A single turn carries every row of the set below to another of its rows. Some are shown first; where does it send the rows asked next?
firur: [  2  -2  23 -18  -5   8  17 -18  -9  17  -8  -6  -2 -41 -16  20   2   6
  26 -31   5  -5  -5  -7 -24  15 -15   8  -4]
Gota: [ -2  -1  28 -18 -39 -11  14   8  16  22   6  -8 -23 -35 -11  25 -14  28
   8   8  -3 -12  -8  13 -16  28 -10   0 -16]
roge: [ 10  -5  20 -20 -19  -4   6   3  -4   1   8 -12   5 -33  -4  10 -16  26
  -2  34 -34   0  -6 -14   0  25   8  -4  -7]
fivu: [  6  -4   8  12 -25  -4  -1   0  11  12  10 -14  -7 -29   0   8  11  30
  11 -44  15   3  -5 -12  -2  33 -17   4  -9]
nep: [-10  -7   3 -12  -5 -11   2 -24  15   4 -11   7  -7 -15   1  -7  -2  37
  16   4  -7   1 -15  -4  35  15 -22   0 -11]
bup: [-21 -25  25   7  -8   1  14  -7  27  20   8 -24 -14 -15  -3   6   5  22
  -8   8 -12   0  -3 -15   3  15   8   0   0]
Tud: [ 15  -9  23  -8 -25 -33 -11  13   2   2   0  -6 -17 -17  -5  28 -16  12
  12   4 -26   2  17  -4 -13  18 -25  -3   0]
tel: [ 21  -5  -1 -18 -22  13   7   4   9 -26  13 -17  -9 -12  -3  16  -2   5
  23  -4 -11   3  -4 -22  19  28 -11   4  24]
Liri: [ 14   3   4 -16  -9  -9   4  24   4  -2  -1 -21  -2  -7   9   0 -24  23
  14  16  16  12  -7   1   5   5   7   6   5]
vakeb: [ -6 -13  -5 -17 -16  23  -6 -22  10  -7 -14   5 -21 -23 -12  13 -12  10
   4 -23  12 -20 -10 -29  -7  14 -20  -5  -4]
lal: [  2  -5  20  -5 -25   6  -5  -8   7 -12  28   0  -3 -25 -10  13  11   8
 -11  18  13 -12  -6  10  -9   3  12  17   8]
zasi: [-19  -6  17   7 -11  -8   5 -14   6  -3  -1  -4 -12 -26   1   8 -36  19
   3  10  11  -3  -5  -9   4   9  28  -7 -13]
pesip: [  9   0  21  -9 -29   1   7   6   8 -33  -6  -4  -4 -21   2  10  18  25
  23  21 -21  -3  -6 -11  -8   0 -15   4  11]
ked: [ 15 -11  13 -20 -23  -6   0  -2  -2   3  13 -12  -6 -36  -1   6  -9 -31
   6  16   9  -9  -3 -10  -8  21   4   3   1]
bime: [  3 -11  15  -7 -24  -7   0  -8   4 -30   6  -2  -7 -20  -8  25   2  21
  14 -14   8  18   7 -16  20  33 -23  14 -24]
Dosig: [-17  -3   2   1  -8  -5   7 -18   9  -9  14  -5  -7  -6  14  15 -12  43
  24  12 -13  24   1 -16  -5  22  -1  -8  10]
vov: [ 22 -10   1   0 -30  -9   0   2   3   4  -7 -24  12 -26  -6  27   0   8
  -2  -9  28 -15 -10 -11  -6  20   2 -10 -22]
Rinuv: [ -2 -15  -9 -32 -10 -15 -19  -2  -8 -15  10  -9   6  -2   3  33  -5  19
   5   2  -1 -11   1  -5   3  -7   1  -4   7]
gopat: [-17  -8  17   4  -4  -1 -18  -1  -7   9   1  -6   4 -44 -14  13   5  18
  12 -17  11 -16  -8 -38 -16   5  -7 -11  -5]
tolez: [  8  -1  -1  -6 -42 -19   7  -6 -10  -1   7 -16  -6 -28  18  -5  -1  14
  -4  -1  13  -5 -23 -11 -10  31 -39   5  -2]
neno: [-13  -5   8 -22  -9   8   9 -28 -16   6  -2  -3 -20 -30 -10  18  17  33
  17 -13   3  -9  -1 -14  13  11 -21  22 -27]
muviz: [  4  -8  29 -23  -6  23  -1  -2 -16  -6   4 -24  -7 -23   1  13 -35  16
  10   4   6  -2  11  -5   9  -5  -9   8 -15]
getim: [ 14  -3  11 -13 -29  -2  26  -2 -15  10  10  -5  -2 -27   0  -4  21  20
   0  -9  10 -11  10 -22  23  30 -13   7  -6]
dibo: [ 13   7   2   5 -19  -5  -6 -26 -23  -3   6 -10 -17 -30  -2  41 -11  20
  20  -4 -17  -6 -20  -3  -5  -5   6  -3  -2]
Kore: [ -7 -21  18  11  -4  17  -1 -16  -1  -1   8  -6 -29 -18 -12   8  -2  11
  34 -13  12   6  10 -11 -14  10 -25   4  -6]
Dazi: [ 18   6   4  -2 -24   2  13   3   6   1  -6   8 -30 -35   8  15  -9  26
  -9 -20  -2   4  -7  -3  -4   9   1  -3 -26]
mugo: [  8  11   3 -30 -18  25  14   6   2 -10  15 -11  -2 -18  -9   9  -8  15
  30 -15 -20   2  -7 -24  11  13 -12  23   0]
Vatev: [  0  -6   6  -8 -43  -2   3  -4   8  16  14  -6  -5 -26  -5   2   7 -19
  18  -4  -8  -9 -11 -13  -3  35  12   5   0]
Tamor: [  5 -21  -2  -6 -20  -5   3 -28   6   9   0 -20   3 -22   1   0 -10  18
  13  -5   0 -27 -17 -17 -21   8 -32 -11 -29]
dova: [  2  -1   8 -11  13   8  -1 -23  13  30  21 -10 -10  -6  -1  12  -1  18
   2  -1   9   0  13 -17  15  17  -3  -4  13]
vima: [ -5   7   8 -16 -22 -36  15  -6   1  -9  16   4 -24   4  -4  29  -3  19
   2  19  -3  -4  -1  -1   7  27   4  11  10]
gan: [  7  19   6 -26  -7 -17  -4   3 -15   5   7 -16  -2 -24 -20  26  -8   6
  12  18  -3 -13 -14 -23   7  17 -30  25  15]
rogot: [  8   5   8 -16  -6 -19   9 -26  -5  29  14 -14  11  -6  -4  11   7  27
  -1  -7  -8   7 -19  -1 -23   8  -7  -8 -15]
ges: [ 10  -8   8 -29  -5   0   9 -25   2  12  -2 -24   6 -24  -6  30   3  29
  10  26   5  -7  -4 -10  -3  30 -43   7 -17]
bag: [ -6  -7   6   0  -4   6  -1  -3   4  -3  25 -20  -8 -20  -2  28   0  48
  12   1  -7   3 -11 -14   1 -22   7  10   0]
Redi: [-10  -6  -7  -6 -27 -17  -9 -11   9  -9   5 -16 -13  -2  25  27 -14  17
  14   7  13 -19  -8   0  -2  20 -27  -8  19]
noz: [ 21   0  13 -23 -32   2  11 -27 -23  -9  15 -21  -5 -16 -11  -2 -12  28
  11   2   7 -17 -15 -14  13   3 -26   9 -15]
reg: [-18  -5  24   6 -16 -32   6  -2  14   3  -6 -14 -33 -27   7  22  -5  25
  17  15  -5  -2 -11 -13 -16 -12 -15   6  -7]
Labim: [-16 -12   5   3   1  12  15 -23   5   2   2 -17 -13 -31  -9  33   2  29
  14 -12  -4 -32 -19 -11 -13  22 -28   0  14]
dev: [-26 -22   2 -26 -30  15   1  12   8  -1  -6 -12   2 -12  -5   5   1  30
   7   2   0  -2 -16  -5  17  19  11  -5 -12]
lev: [ -1  21  -2 -31 -21 -13  -6  -5  10  18   6  -8 -15 -22  -7  12 -16   4
  22  14   9 -25 -21 -17  -7   9 -30  21   1]
pamas: [-16  -2  16   1  -1 -16   9   2   7  -3 -23  -8 -11 -32  18   2 -21   2
   8  -7 -17   7  -7 -24   0  18 -25  -1  -3]
Mor: [ -4  18  11   4   2 -12  23  -2  -7  27  -7 -14 -11 -22  -4  31 -18  43
   9  18  -9  -4  -1 -16 -14  14   4   1  -1]
soduv: [ -8  -3  -2 -19 -21 -17   7  12   2   4  27   0   5   9 -12  20  -7  38
  25   5  -4   0   1  -8 -14  -1 -23   5 -17]
Pegem: [ -5   1  27   2 -24 -16   2   6 -18  18   7 -11   8 -24  -5  31  11  17
   3  -3 -24  -9  15 -22   5  35  -4  -4   5]
Zuf: [ -3 -12  -8   9 -14  -1 -16 -20   0  16   8  11   9 -28 -17  12   4  19
  32 -13  -2  -6  -8 -18  -6  22 -36   2   7]
toru: [ -2 -19  23 -26  -3   7  -2   5   5  11 -10 -25  -7 -26  -5  19 -15  15
  -8   2  -6  -3   6  17  20  29  -4  10  11]
Robug: [  2  10  30  -3  -8  -6   6  12  14   7  -8 -18   1  -4 -23   0   2  17
  -7  22   3 -12  -7 -12  -8  10 -24  20  12]

Dazi moves to nep
pamas moves to dova
mugo moves to lev
Now find these:
soduv moves to Gota
Mor moves to zasi
pesip moves to Robug
bup moves to bag
Tamor moves to fivu
gan moves to ked
Liri moves to vima
vov moves to bime
Zuf moves to firur
Tud moves to toru
tolez moves to getim
Pegem moves to muviz
gopat moves to Kore

A single turn carries every row of the set below to another of its rows. Some are shown first; where does it send the rows asked next?
daka: [ -2  -5  -8 -26 -16  18 -15  16 -20 -22 -29   6  19]
gife: [ 25 -15  13 -39   2  18  -4  10  -2  -5 -16   5  21]
Dip: [ 15  -2 -25 -30  -4  -7  18   9  -1  -5 -17   5   6]
Fikip: [  7 -12  27  -7   0  -7  -5   1  -7   2 -31 -20  25]
tir: [  1  -8   7 -12 -10 -11 -14  10   9   0 -46  -3  -8]
zalog: [ 12  15 -11 -18 -25   3 -14   6  16 -16 -28   5  37]
geta: [  1  -9  -7 -42 -21   5 -20  17  -2 -14 -15 -26  11]
Rur: [ -8   4   4 -12   0  -1 -13   4   0 -14  13  -7  17]
nugi: [ 10  -6 -13 -29  -6 -13  14  15  -2 -31 -26  -1  12]
fabod: [  8  -1 -18   7  18  20  -7  23   1  -3 -27  -5  11]
mobu: [ 15  -7  -9 -10  -4  10  -3  28   3 -14 -15 -35  39]
felo: [  6  -7 -18 -33 -14  11 -21   4  -7  -9 -25 -32   4]
Kazas: [-14 -14 -15 -19   5  26 -12 -12   2  -5 -26  -7  18]
Deveg: [  0   0 -12 -25 -17 -15 -23  10  -2  -8 -28   6  39]
Mamu: [  3  -5  -3 -35 -24  14 -17  18  -3 -16 -24 -23  -1]
zokob: [  0  11 -11 -16   2  25 -14  26  15 -12 -31  -5  34]
vafos: [ 18   3 -21 -34  -2 -13  17  13   0  -4 -24 -14  19]
gunun: [ -5 -27 -22 -11  16   3 -11  -1  -2   7 -15 -10  15]
lopot: [  1  -2 -25 -13   7 -11  -2  23  22  -7 -14  -4  -1]
Mavu: [ 16  -5  -4  -1  -6  -2 -25  -1  -4 -12   6 -17  19]
mozo: [ 21 -18  -8 -17  -9  -4  -3 -12  26   0 -35 -10  34]
seki: [ -2 -24  19 -10  -7  -7   0   5  -9   7 -19 -10  34]
vofod: [ -2   3 -15  -2  -6   0 -15  26   4   4 -46   9  17]
zum: [  7 -22  -3 -17 -12  -5   6   1  38   2 -15   0  22]
sipom: [ -5 -12  21  -3  -7  -2   7   8  -9  -2 -26 -11  37]
fogek: [ 14   6   2 -13  -4   5 -22  -5  -5   5   6 -13  19]
Zalig: [  7 -28  19   2 -12   8   0   3 -10 -16 -27  -9  22]
Livi: [  8   6  -2   3 -11   0 -27  -3   4  -9   3  -8  16]
lotop: [ 24   7   4  -6   8  13 -14  26  21 -11 -32   5  12]
Tok: [  4 -16 -21 -19 -35  15 -15  16   3 -10 -13 -20   6]
keloz: [ 25 -14   2 -10  -6 -16 -20  21  16  -1 -27 -14  -3]
kabu: [-12 -11   3  -3  14 -12  -5   4  -3 -10 -28  13  20]
guto: [ 13 -25  -8 -14  -3   7   5  -5  34 -10 -34 -15  26]
Gaf: [  0   7 -15   3  -2   2  10  26  -1  -7 -24 -30  20]
Pibe: [ 21 -20  -1 -19 -19  24   4  21  18 -12 -36  -1  31]
Zolur: [ -3  -5   2 -20   7  26 -14  16   5   8 -35  13  15]
gufi: [ 11  -7   4   4  -9  19 -16  23  23  -1  -3 -19  15]
kili: [ 21 -13 -26 -29 -10 -19  11  11  -4  -3 -17  -3  10]
dabu: [ 21 -27  -1 -23   0  -3   0  -3  29 -16 -26 -15  29]
vof: [ 29   2  12 -16   4  22   8   9   6  -1  -9   1   8]

Livi moves to guto
gife moves to Deveg
mozo moves to felo
Now find these:
lopot moves to gufi
fabod moves to lotop
Tok moves to Zalig
kili moves to Mavu
Kazas moves to tir

